(in the rows, 128 means zero)
Each path below is one point turned by a fixed rotation once a step. After each direction that follows a path, write how fast that rotation turns it, in deg/step (0 if it stays still).
Each turn is a multiple of 5 degrees from 10 to 175, or 0.
Each row of a path follows its step; steps can be skipped.

step 0: [118 114 132 115 134 128 125 121 130 130 123 133 135 128 118 130 116 139
 120 127 126 124 133 123 125 129 128 138 124 131 129 129 131 132 123 135
 129 130 121]
step 1: [124 129 126 123 123 124 121 129 123 147 130 120 125 123 119 124 128 129
 128 136 126 123 127 121 139 127 135 137 135 131 129 127 126 137 136 141
 128 126 132]
step 2: [125 128 134 132 125 121 134 134 118 135 139 121 131 136 120 123 125 129
 124 130 121 128 129 138 125 125 125 135 132 137 131 129 130 134 133 112
 121 119 123]
step 3: [122 126 128 119 128 130 125 128 140 123 140 137 137 127 121 126 124 143
 122 128 124 123 132 129 122 117 128 129 133 137 125 123 131 131 123 129
 121 127 132]
step 4: [119 118 127 126 119 121 120 124 128 139 124 115 133 125 132 132 122 132
 128 122 128 123 136 128 130 124 136 130 143 128 122 125 135 126 127 138
 129 125 134]
step 5: [138 124 128 130 122 121 126 141 121 129 134 116 127 130 121 131 128 131
 136 138 127 133 128 130 121 130 128 131 139 134 129 135 128 132 125 126
 127 114 134]
step 6: [122 123 131 126 132 124 130 126 129 132 130 133 128 133 113 131 117 139
 131 126 123 130 122 131 113 120 127 118 126 135 128 128 129 123 119 118
 129 126 136]
step 7: [120 123 121 115 132 123 120 124 136 133 126 117 132 133 131 129 126 136
 128 131 120 126 131 122 129 128 141 121 129 123 133 124 129 137 116 135
 132 129 131]
step 8: [130 120 132 125 126 118 122 138 123 141 125 120 131 124 123 135 125 124
 130 139 127 132 132 130 122 130 132 138 129 126 130 137 132 136 131 124
 142 128 122]
step 9: [127 130 129 122 133 136 136 126 125 141 134 134 132 131 112 127 124 124
 126 138 125 129 122 128 118 119 123 133 130 132 137 129 122 134 123 126
 127 120 136]
step 10: [117 125 131 123 129 124 123 116 135 134 128 120 134 127 116 121 123 134
 118 116 121 134 131 126 132 123 128 128 130 126 132 126 129 140 121 124
 122 133 127]
Directions:
[130 129 126 129 131 126 125 129 130 131 127 127 126 127 128 123 129 128
 130 125 128 129 130 132 128 133 132 128 132 125 130 126 128 128 130 129
 128 128 127] => 115
[127 126 128 130 129 126 124 132 127 124 131 129 128 129 129 131 125 126
 128 126 128 129 127 130 129 129 128 125 131 128 126 126 130 127 128 129
 126 127 133] => 40

step 0: [134 117 118 129 128 144 131 131 125 118 135 126 123 134 132 131 124 134
 128 132 128 120 132 125 133 129 125 134 118 124 126 117 116 123 135 127
 123 124 124]
step 1: [130 124 119 140 132 136 126 126 130 122 135 117 128 123 121 126 128 131
 129 127 129 132 123 125 129 115 137 125 116 134 125 124 121 138 119 127
 136 119 130]
step 2: [123 131 126 136 128 133 130 135 127 129 116 127 139 116 122 118 128 130
 144 126 123 126 121 125 124 131 139 127 123 130 137 126 134 139 128 135
 125 130 130]
step 3: [116 122 131 134 137 133 128 130 120 132 127 134 135 139 134 124 118 140
 137 133 125 125 129 131 129 140 130 125 132 130 136 127 118 126 126 133
 128 140 132]
step 4: [131 112 128 134 140 117 126 118 127 138 129 123 122 133 127 130 127 129
 124 130 128 134 124 139 132 126 126 119 123 126 143 124 120 123 124 129
 131 131 123]
step 5: [142 119 127 135 120 128 134 128 131 132 118 133 125 127 129 131 128 124
 134 117 133 124 122 122 125 123 122 122 123 125 140 122 126 121 130 134
 122 116 120]
step 6: [131 124 125 140 126 132 124 132 120 114 130 132 138 134 140 127 128 125
 135 119 135 126 124 121 126 124 130 134 131 132 121 135 113 127 128 128
 122 122 123]
step 7: [133 119 124 134 136 129 122 132 120 119 130 124 132 128 130 117 139 128
 130 131 125 127 121 139 140 129 138 138 125 125 127 125 128 141 130 122
 129 128 122]
step 8: [132 129 130 133 132 137 139 130 119 127 126 130 121 127 121 118 125 136
 135 130 121 121 127 128 137 133 125 126 128 126 135 112 129 137 130 129
 137 118 136]
step 9: [120 127 135 136 136 127 131 123 113 127 127 121 129 124 126 135 120 128
 139 130 129 140 134 118 122 124 129 119 131 130 136 128 119 132 129 134
 135 123 133]
step 10: [129 113 130 127 131 133 125 129 120 132 118 125 133 127 131 136 124 122
 133 135 132 131 132 132 121 123 135 131 124 119 141 130 131 132 124 137
 117 136 119]
Directions:
[123 127 127 127 128 127 125 131 126 124 126 128 129 130 131 128 128 125
 130 126 128 128 129 126 125 131 129 127 129 125 126 127 129 130 128 129
 126 133 126] => 100
[129 131 126 130 127 129 126 127 129 125 127 127 127 127 130 129 127 131
 128 125 124 130 126 126 129 127 128 132 126 127 126 126 128 129 127 121
 125 126 125] => 60
[128 132 130 129 125 127 127 129 125 126 126 123 132 131 129 127 129 129
 129 128 128 126 129 131 124 126 130 130 128 129 131 130 130 124 127 128
 126 126 130] => 95

step 0: [133 131 125 129 112 135 138 127 134 126 130 131 140 122 121 134 125 125
 121 127 126 122 124 132 128 128 127 122 119 122 145 121 140 123 132 129
 128 129 131]
step 1: [141 112 126 135 129 127 123 122 133 141 132 121 131 129 124 127 122 131
 125 132 128 130 138 121 128 140 121 128 131 131 125 121 127 125 129 125
 131 118 117]
step 2: [124 130 131 126 138 124 124 129 131 122 126 121 131 128 127 128 122 129
 140 116 127 123 127 123 135 122 121 126 113 120 132 113 122 138 129 132
 127 120 130]
step 3: [137 130 134 123 124 134 136 120 131 120 132 122 137 124 127 139 128 123
 122 120 135 138 128 124 126 120 132 128 132 123 127 129 131 122 139 141
 127 130 117]
step 4: [132 124 136 136 131 136 138 139 137 138 123 125 118 136 121 122 132 124
 128 127 125 129 125 132 130 131 117 129 136 126 121 119 125 132 127 127
 125 127 114]
step 5: [134 130 126 127 131 119 129 129 133 120 127 126 123 127 124 133 133 141
 128 127 124 133 131 140 130 125 126 123 113 121 130 131 138 144 125 136
 119 124 128]
step 6: [137 127 126 128 126 140 136 136 126 128 135 116 134 126 132 133 126 124
 123 131 130 143 133 119 116 125 132 128 129 124 121 125 135 135 123 125
 137 132 134]
step 7: [127 135 132 129 138 127 133 135 141 130 127 131 120 131 118 129 132 130
 126 130 135 123 139 126 134 136 137 132 126 130 131 108 129 127 124 121
 125 134 126]
step 8: [128 122 123 119 124 128 125 125 122 117 128 119 133 137 115 129 125 141
 129 135 126 129 125 130 121 133 140 122 128 117 132 124 127 131 132 131
 117 123 127]
step 9: [137 125 129 122 123 127 125 143 130 134 132 130 131 125 131 120 121 123
 139 130 129 139 121 126 126 131 134 125 131 130 131 116 131 126 126 142
 141 130 124]
step 10: [133 139 134 121 130 132 123 130 133 138 132 126 131 128 122 133 135 126
 129 126 127 114 140 134 140 126 135 131 135 131 126 123 132 133 130 134
 122 113 130]
Directions:
[131 131 127 126 129 129 130 130 129 129 127 129 128 130 130 128 129 127
 132 127 128 128 125 133 130 126 127 127 133 128 126 133 131 129 129 130
 127 126 126] => 60
[128 126 127 127 130 130 131 125 128 130 137 127 127 131 128 128 127 131
 127 130 126 129 126 126 130 127 128 128 129 127 130 131 128 128 130 130
 128 130 130] => 140
[129 124 124 132 128 128 128 125 128 128 125 128 127 131 126 126 130 128
 130 131 125 128 126 131 127 132 127 131 127 126 130 128 128 126 126 130
 126 129 125] => 100
[127 130 129 131 127 129 129 129 131 131 128 128 132 130 127 130 130 127
 125 125 127 125 130 127 126 129 128 129 133 131 132 128 129 128 126 130
 126 131 128] => 110

step 0: [129 132 137 113 126 123 127 116 123 133 130 130 136 123 122 125 123 130
 139 123 123 126 127 124 120 137 131 117 133 135 132 129 128 115 136 133
 129 126 116]
step 1: [125 117 121 138 115 124 132 122 117 141 137 118 126 125 128 135 129 124
 128 138 117 136 132 119 130 121 127 127 122 127 134 124 129 122 127 129
 131 119 127]
step 2: [136 135 123 129 120 142 127 131 134 140 132 123 127 125 138 126 129 117
 135 116 132 134 119 136 129 130 127 127 140 121 126 130 124 128 128 120
 132 120 119]
step 3: [125 125 117 128 128 135 133 132 123 132 126 133 129 138 124 126 131 142
 124 135 123 128 122 129 112 127 140 136 130 122 129 145 131 127 132 125
 137 121 127]
step 4: [132 133 130 132 132 121 122 126 131 139 123 133 120 126 129 137 126 121
 128 126 125 131 124 139 127 118 141 124 118 139 125 131 138 133 139 118
 121 131 125]
step 5: [132 127 132 120 129 132 138 125 111 129 133 133 127 127 121 126 116 117
 139 129 124 128 139 135 116 134 137 130 133 131 131 127 127 128 123 132
 127 137 123]
step 6: [127 113 124 132 128 132 130 130 127 137 139 134 125 117 123 133 134 125
 124 131 120 131 119 125 133 120 133 133 131 133 136 110 125 121 136 132
 134 133 128]
step 7: [127 132 128 129 123 133 127 122 133 128 119 122 109 130 133 113 133 122
 142 121 128 129 126 127 125 127 129 127 138 134 136 130 119 120 133 130
 134 121 123]
step 8: [126 118 130 120 117 121 132 117 130 124 132 121 133 131 123 130 126 135
 128 131 124 136 121 129 127 118 136 132 133 115 131 141 139 122 135 126
 135 126 125]
step 9: [124 131 135 140 123 118 138 132 125 141 130 127 130 124 140 133 133 129
 135 126 126 133 125 135 121 122 126 115 131 138 123 131 130 135 127 115
 130 127 120]
step 10: [132 125 124 113 117 141 118 134 113 129 130 133 136 123 128 133 118 127
 131 129 129 134 127 128 117 130 136 125 130 138 126 133 126 126 123 128
 129 118 126]
Directions:
[130 128 128 127 130 128 126 129 128 129 129 128 125 131 130 126 127 126
 132 127 129 127 124 127 127 126 123 128 127 130 126 130 126 125 125 124
 124 131 125] => 145
[125 130 129 127 128 125 128 127 127 131 126 127 126 130 126 130 126 133
 128 125 127 127 126 129 129 128 128 128 133 129 130 131 132 130 129 128
 123 130 130] => 80
[130 128 131 130 130 127 127 128 124 129 128 129 127 126 127 129 126 126
 127 125 129 127 129 124 131 131 130 131 127 131 127 128 127 123 130 132
 129 131 129] => 60

step 0: [130 120 113 124 128 135 125 131 136 115 128 141 140 137 120 133 132 131
 134 126 119 124 126 139 125 122 136 127 125 123 128 126 133 128 126 120
 135 142 128]
step 1: [145 137 126 121 130 128 137 124 146 136 130 124 134 125 133 125 115 125
 126 132 136 131 126 115 122 129 132 129 122 133 132 136 133 125 127 131
 137 123 128]
step 2: [125 125 128 120 129 127 132 133 119 112 139 129 126 117 131 137 139 130
 128 139 137 120 131 120 125 130 128 130 124 129 129 129 113 121 122 126
 122 144 131]
step 3: [126 134 139 131 127 128 130 137 134 120 131 121 139 131 120 134 118 130
 128 119 129 130 129 137 121 116 129 121 136 133 137 128 136 134 132 116
 143 136 123]
step 4: [134 127 116 115 131 131 135 117 129 140 130 134 129 131 131 136 137 124
 136 131 127 115 116 121 120 122 124 129 120 132 138 125 124 132 133 127
 137 123 135]
step 5: [133 126 122 131 122 124 130 137 131 113 138 128 125 115 127 130 129 122
 130 135 131 131 128 123 122 118 138 140 128 128 124 131 137 127 108 122
 126 126 118]
step 6: [131 140 140 125 124 131 135 140 135 122 130 133 137 125 133 134 135 122
 127 126 135 135 126 130 131 132 129 119 126 138 129 118 127 127 138 130
 139 133 145]
step 7: [132 122 127 118 128 134 130 127 133 137 129 130 141 132 129 126 130 131
 139 131 125 124 122 131 127 120 130 134 122 121 136 128 117 139 118 117
 126 147 118]
step 8: [124 141 125 118 132 134 133 133 135 125 134 137 125 127 122 139 114 130
 124 123 129 126 125 120 115 125 133 130 123 132 129 136 141 116 120 125
 127 121 133]
step 9: [138 119 131 134 126 124 133 126 136 113 130 123 129 133 132 134 137 124
 136 136 147 123 128 129 131 124 120 131 120 130 125 126 118 117 126 125
 141 134 136]
step 10: [134 135 136 115 123 124 134 136 126 131 135 128 139 116 129 133 127 133
 127 132 119 118 136 134 131 120 139 123 133 120 135 135 134 135 129 126
 139 134 120]
Directions:
[125 125 129 126 125 128 131 124 129 129 128 131 131 131 126 128 127 129
 125 127 123 129 123 127 128 125 128 125 131 126 128 127 127 129 129 128
 128 129 127] => 100
[129 132 125 127 130 129 127 124 129 132 128 129 128 127 127 128 129 129
 126 128 126 129 129 124 129 128 129 131 124 128 125 131 127 131 130 123
 128 126 125] => 110

step 0: [127 130 125 129 124 136 132 128 135 130 132 134 124 125 138 134 129 130
 123 123 139 117 115 135 131 127 119 122 125 117 131 124 127 126 130 136
 133 128 146]
step 1: [121 122 125 133 126 125 130 126 127 132 139 127 138 121 134 119 131 125
 123 120 140 117 128 117 136 126 118 123 127 136 118 126 130 124 116 126
 131 126 126]
step 2: [142 124 122 128 119 123 128 133 120 136 131 130 127 126 117 121 140 128
 131 125 127 115 118 125 133 129 133 136 133 131 125 116 130 129 130 124
 123 127 139]
step 3: [138 117 128 121 141 123 124 118 118 132 130 118 121 125 122 122 128 123
 126 119 136 131 133 132 128 119 132 126 130 133 129 128 132 114 128 136
 126 129 133]
step 4: [127 135 129 131 140 117 123 126 121 127 134 124 133 123 118 135 133 126
 134 123 122 124 122 135 120 123 131 122 129 133 130 131 130 142 129 132
 142 127 138]
step 5: [128 127 134 138 129 123 124 129 135 123 130 134 133 124 124 128 121 128
 127 131 140 125 123 137 130 119 133 124 138 121 147 130 126 121 119 130
 134 119 132]
step 6: [126 123 117 130 119 127 129 122 128 126 135 135 133 137 132 133 126 131
 131 126 133 117 128 132 136 130 121 120 113 124 134 126 132 131 122 142
 138 129 136]
step 7: [132 123 123 136 133 127 118 129 125 128 136 144 138 130 132 110 133 130
 123 129 130 119 128 124 136 128 122 127 133 131 118 124 130 121 128 126
 134 122 122]
step 8: [132 121 126 125 122 129 134 123 115 130 127 129 132 127 115 119 128 136
 127 128 122 126 123 122 131 128 133 142 124 137 134 118 133 119 137 134
 133 123 136]
step 9: [130 130 127 129 137 136 112 124 117 121 135 127 126 128 120 126 130 128
 124 118 129 140 132 134 127 117 124 132 133 136 125 133 130 126 131 139
 123 127 138]
step 10: [123 139 121 125 134 131 125 131 128 124 125 125 134 111 122 134 129 126
 119 127 123 130 121 129 123 124 133 124 130 126 132 123 124 131 126 136
 149 119 134]
Directions:
[131 130 129 129 130 126 126 124 131 127 127 128 131 128 127 129 130 122
 126 131 128 127 132 129 127 129 128 126 126 127 133 127 125 130 130 127
 128 130 129] => 55
[129 127 126 125 125 129 124 125 129 127 127 126 126 128 129 126 128 127
 130 128 126 122 129 127 134 128 129 127 127 127 127 126 127 129 127 127
 127 127 123] => 70
[130 128 127 130 127 127 127 128 128 127 128 124 128 123 131 130 126 130
 130 129 127 129 132 134 128 128 132 130 132 127 127 129 129 130 128 130
 131 130 127] => 60

step 0: [124 121 131 121 128 133 131 123 129 122 121 133 128 130 138 130 138 131
 128 131 127 119 127 124 117 148 129 141 129 131 128 122 136 133 140 139
 118 130 128]
step 1: [137 126 123 132 131 127 132 134 123 131 130 127 135 124 122 134 133 124
 115 112 122 132 126 118 132 133 134 131 125 128 120 140 142 127 121 116
 134 123 134]
step 2: [127 132 133 126 129 133 122 123 131 122 123 118 128 129 130 113 125 120
 127 122 142 121 135 132 129 133 110 133 132 136 131 133 119 126 116 131
 126 119 135]
step 3: [132 130 128 141 127 127 132 126 130 129 145 121 130 120 131 133 121 128
 122 136 121 130 124 136 125 117 129 128 126 118 123 123 117 139 134 124
 134 120 140]
step 4: [117 127 123 131 113 132 131 125 133 127 118 137 126 123 115 128 137 123
 133 139 130 125 129 127 135 133 124 136 130 125 122 126 111 125 133 131
 122 135 117]
step 5: [120 122 125 127 134 127 127 144 130 129 133 126 144 127 131 142 123 137
 123 133 124 134 118 118 122 136 127 120 125 129 130 123 135 129 126 125
 117 120 119]
step 6: [138 121 127 124 127 137 131 122 124 129 117 129 122 127 125 134 142 131
 126 117 129 121 138 141 135 126 119 116 124 136 128 127 135 127 118 126
 118 128 126]
step 7: [133 136 132 120 135 135 118 138 137 129 141 123 129 134 143 133 128 126
 131 127 128 118 123 132 135 125 132 142 120 129 128 135 130 127 133 132
 129 122 139]
step 8: [116 135 124 132 122 132 141 117 129 134 120 132 121 120 130 121 132 129
 113 127 129 128 132 129 124 123 138 139 125 121 130 125 126 124 119 120
 129 133 139]
step 9: [128 123 128 126 123 119 128 144 131 127 127 127 131 122 125 124 127 124
 135 124 132 127 109 116 117 128 114 135 134 131 118 118 123 122 131 129
 133 126 135]
step 10: [134 126 134 131 126 125 135 116 124 127 126 126 135 120 127 137 138 125
 115 138 143 132 135 122 125 134 120 120 124 121 130 125 135 143 129 133
 128 124 125]
Directions:
[125 128 131 126 131 129 128 129 126 127 130 124 125 128 125 130 130 134
 127 127 125 125 128 128 132 129 128 129 129 129 131 128 131 127 130 128
 126 131 127] => 55
[124 129 127 128 126 123 129 131 130 127 132 129 125 128 131 130 128 126
 129 130 131 127 130 129 129 129 124 129 131 129 129 132 131 126 128 130
 127 127 127] => 145
[127 124 130 125 130 126 125 128 127 128 125 130 127 128 128 126 127 126
 133 128 128 128 128 127 131 127 126 133 127 132 129 127 125 128 130 127
 126 125 128] => 155
[131 124 128 128 126 128 127 126 127 127 128 128 128 125 130 131 127 130
 129 129 127 128 127 124 125 130 124 128 125 126 131 130 128 125 129 127
 128 132 124] => 70
